In the data rows, 128 means zero.
Here are some numbered points:
[136 166 169 157 136 147 115 144 121  88 114  82 162 121 152 145 164 160
 122  95 106 104 128  80 158 105 161  77 111 122 127 117] 0
[131 145 169 134 131 102 126 132 128 108 114 109 120 137 165 142 175  95
  96 136 164 118 110 119 159 114 149 109 113 132 143 112] 1
[149 136 178  82 128 145 129  91  81  86 127  78 117 131 129 110 115 119
 108 130 157 153 102 128 103  67 201  88 149 100 156 122] 2
[143 118 159  91 144 153 119  88  70  75 120  54 111 137 142 116 125 138
 131 118 141 152  86 127 107  50 216  73 152 102 157 106] 3
[134 123 155 100 128 141  31 141 139 162 106 115  57 157 170 107 139  69
 165 163 156 129 149 126  88 132 120 165 107 131 129 113] 4
[125 145 167 115  90 125 117 138  66 136 134  84 108 137 160  97 139 135
 144 131 150  81 106  63 154 133 184 115  85  91 139 140] 5
[153  87  94 121 156 118  78 144  94 150 106  83 141 138 173 128 129 117
 120 181 114 139  87  85 159  37 226 120  96 114 121 107] 6
[119  69  95 172 121  96 133 157  86 145 150 177 167 126 162 136 119 180
 191 131 119  77  92  46 169 158 191  81  51  82  87 142] 7
[111 180  37 127 146 227  33 101  82 116  55  58 132 143  85 119 115 255
 176  88  35 197  84 128  91 127  89 105 146 182 108 113] 8
[168  57 128 147 150 117 149 155 105 135 148 116 163  98 163 142 118 153
 124 125 124  85 138  86 178  71 222 117 117 123 134 126] 9
[127 151 116 134 100  65 235 103 131 111 166 131 165 100  72 146 114 111
  63 122 176 134 120 201 163 136  93 154 176 128 137 157] 10
[150 165  85  68 142 165  47  80 131 118  86  47 129 168  70 111 117 151
 113 186  84 224  91 167  77  71 124 153 160 107 143 118] 11
[138  77  59  98 208 154  49 114 162 113  95  95 166 117 111 164 145 171
 144 150  22 192 151 151 128  74 135 159 142 118 112 115] 12
[103  80  76 145 156  97 181 142 147  90 114 126 132 105 119 154 159 161
 143 128 127 137 116 185 152 133  97 138 184 153 148  86] 13
[151 120 207 105 121 125 138 158 145 102 107 167 113 111 166 144 144  81
 114 125 121 103 169  88 159 125 154 148 126 124 141 113] 14
[123  59 161  98 153 109  92 116  57 126 165 146 120 131 162 135 145 151
 152 118 120  66  77  68 157 119 205  46 101  70 118 142] 15
[114 186  59 137 134 203  72  95  82 113  79  61 124 135  89 116 124 210
 161  83  69 189  74 140  98 115  93 103 143 175 118 111] 16
[170 170 135 105 134 166 133 116 124 116 133  59 123 160  92  95 139 119
  90 127  86 125  96 100 144  61 152 110 134 122 177 131] 17
[137  59 125 122 114  76 173 167 166 190 144 196 103 105 161 134 120  62
  90 166 172  99 187 131 163 138 138 214 126 168 143 129] 18
[ 90  61  54 155 170  93 200 150 156  76 109 136 140 101 122 163 161 184
 158 122 122 136 117 197 153 144  87 133 201 162 152  75] 19
[144 128  99  72 115 138 116  81 163 143 114 157  89 147  98 121 107  54
 114 166 112 207 151 154  84 110 111 217 128 125 127 150] 20
[139 179 154 106 130 121  83 114 184 123  87 146 129 146 101 138 136  85
 109 169 127 182 152 158  83 140  79 181 127 114 107 133] 21
[140  78 131 119 102  81 155 148 139 177 141 195  99 116 151 128 111  61
 102 161 171 119 155 126 149 134 144 195 126 147 132 135] 22
[ 91 145 117 189 110  92 211 118 190 158 190 212 146 152  95 103  86  99
 143 132 191 103 153 169  68 222  28 122 122 117 117 159] 23
[116 121 119 134  80 107  75 128  31 160 131 158 109  91 134 146 124 123
 153 124 128 110  35 104 150 112 152  71  97  86  60 129] 24
[157 107 177  99 139 133 153 100 124 115 170 108 150 136 131 105  99 126
 109 144 173 127 146 117 104 111 198 120 108  87 155 161] 25
[141 139 170 156 136 150 128 149 148 121 158 111 134 122 144 135 174 127
 120  93 108  77 153  79 155 121 150  98  87 122 138 133] 26
[173 136 134 133 109 188 126 133 142 202 199 115 100 163 124  55  70 111
 120 120 145  82 152  80  88 120 146 127  92 146 176 164] 27
New points follow, each followed by the numbers of its three nearest points above by angle, nearest first.
[144 153 146 141 127 139 135 155 161 149 134 127 124 153 142 100 122 111
 110 135 132 108 142  98 128 130 130 132 102 150 159 130] 27 26 14
[ 68 112 104 153  89 139 154 149 135 164 173 231  78  70 124 130 124 118
 182  73 121  96 160 140 116 248  22 153  91 136 105 160] 23 18 22
[131 199 164 135  85 149 152 122 116 122 124  70 102 136 128  93 131 100
 130 127 176 129 121 119 114 138 126 132 100 121 150 136] 5 27 2
[ 67 170 130 188  68  77 135 141 111 151 135 229 133 111 131 161 120 110
 150  98 159  99 111 142 125 201  53  88 125 125  35 135] 23 24 7
[ 59 174 131 197  57  56 141 147 102 159 145 248 140 110 132 161 109 111
 147 100 178  92 100 144 128 211  50  80 131 123  22 143] 23 24 7
[152 157 139 127 144 155 149 118 153 112 136  95 150 125  94 122 125 138
  91 113 106 143 141 135 132 102 126 131 142 137 160 138] 17 11 10
[143 131 165  75 147  97 167 118 141 127 137 145 149 117 100 136 115  69
  72 138 108 120 155 160 143 116 102 155 158 110 128 152] 10 20 18
[112 119 122 141  91  96  98 139  52 153 137 163 131 101 138 141 121 128
 150 121 132 101  61 103 155 125 146  79 102  91  71 134] 24 7 15
[120 111 156 153 145 135 172 137 145 107 172 138 143 107 132 143 163 137
 136  82 116  77 155 112 148 138 134  96  96 111 132 133] 26 0 7
[125 118 103 133 101 144  51 150 148 185 110 133  90 156 154 104 120 147
 190 166 131 122 170  90 100 181 118 200  86 139 123 134] 4 27 20
[105 142 122 137 121 129 155 132  86 137 147 128 157 119 131 124 110 160
 129  76 125  78 132 113 148 166 112  99 115 139 112 158] 7 26 5
[116 147  71 152 119  55 253  97 148 105 160 114 202 101  53 156 128 139
  70 129 151 153 118 220 169 130  83 159 181 122 127 147] 10 13 19
[155  78  92 120 154 112  85 156 103 153 109 106 157 136 173 132 122 132
 114 188 103 132  93  75 162  49 225 113  92 105 118 110] 6 9 15
[138 162 250  51 137 129 110 112  75  93 113 119 126 141 169 115 108  92
  63 119 173 118 113 121 107  87 180  47 151 114 143 128] 2 3 1
[125 115 132 126 130 114 179 110  98 133 171 137 135 109 124 127 115  95
  89  97 157 106 105 154 137  99 139  86 122 130 122 142] 10 25 2
[147 210 241 164 134 122 195 161 143  53  99 111 201 103 149 162 133 152
  59  68 162  89 164 123 164 134 132  61 182 168 132 113] 0 1 26
[ 75 139 111 211 116  89 223 120 184 162 208 228 137 156  96  98  94  92
 155 122 193  84 138 171  63 231  17  98 108 113 111 158] 23 10 18
[130 164 137 111 138 123  95 118 171 128  98 146 138 137 103 141 131  93
 109 157 116 169 150 160  98 135  78 164 132 125 105 132] 21 20 11
[125 107 104 130 110 138  59 157 147 187 112 148  97 151 158 109 115 137
 182 164 125 114 171  91 112 176 122 192  88 140 117 132] 4 18 22
[138  81  67 113 190 146  55 122 153 126  92 100 154 123 122 159 147 167
 143 149  49 173 139 146 131  76 142 151 142 136 118 106] 12 11 8
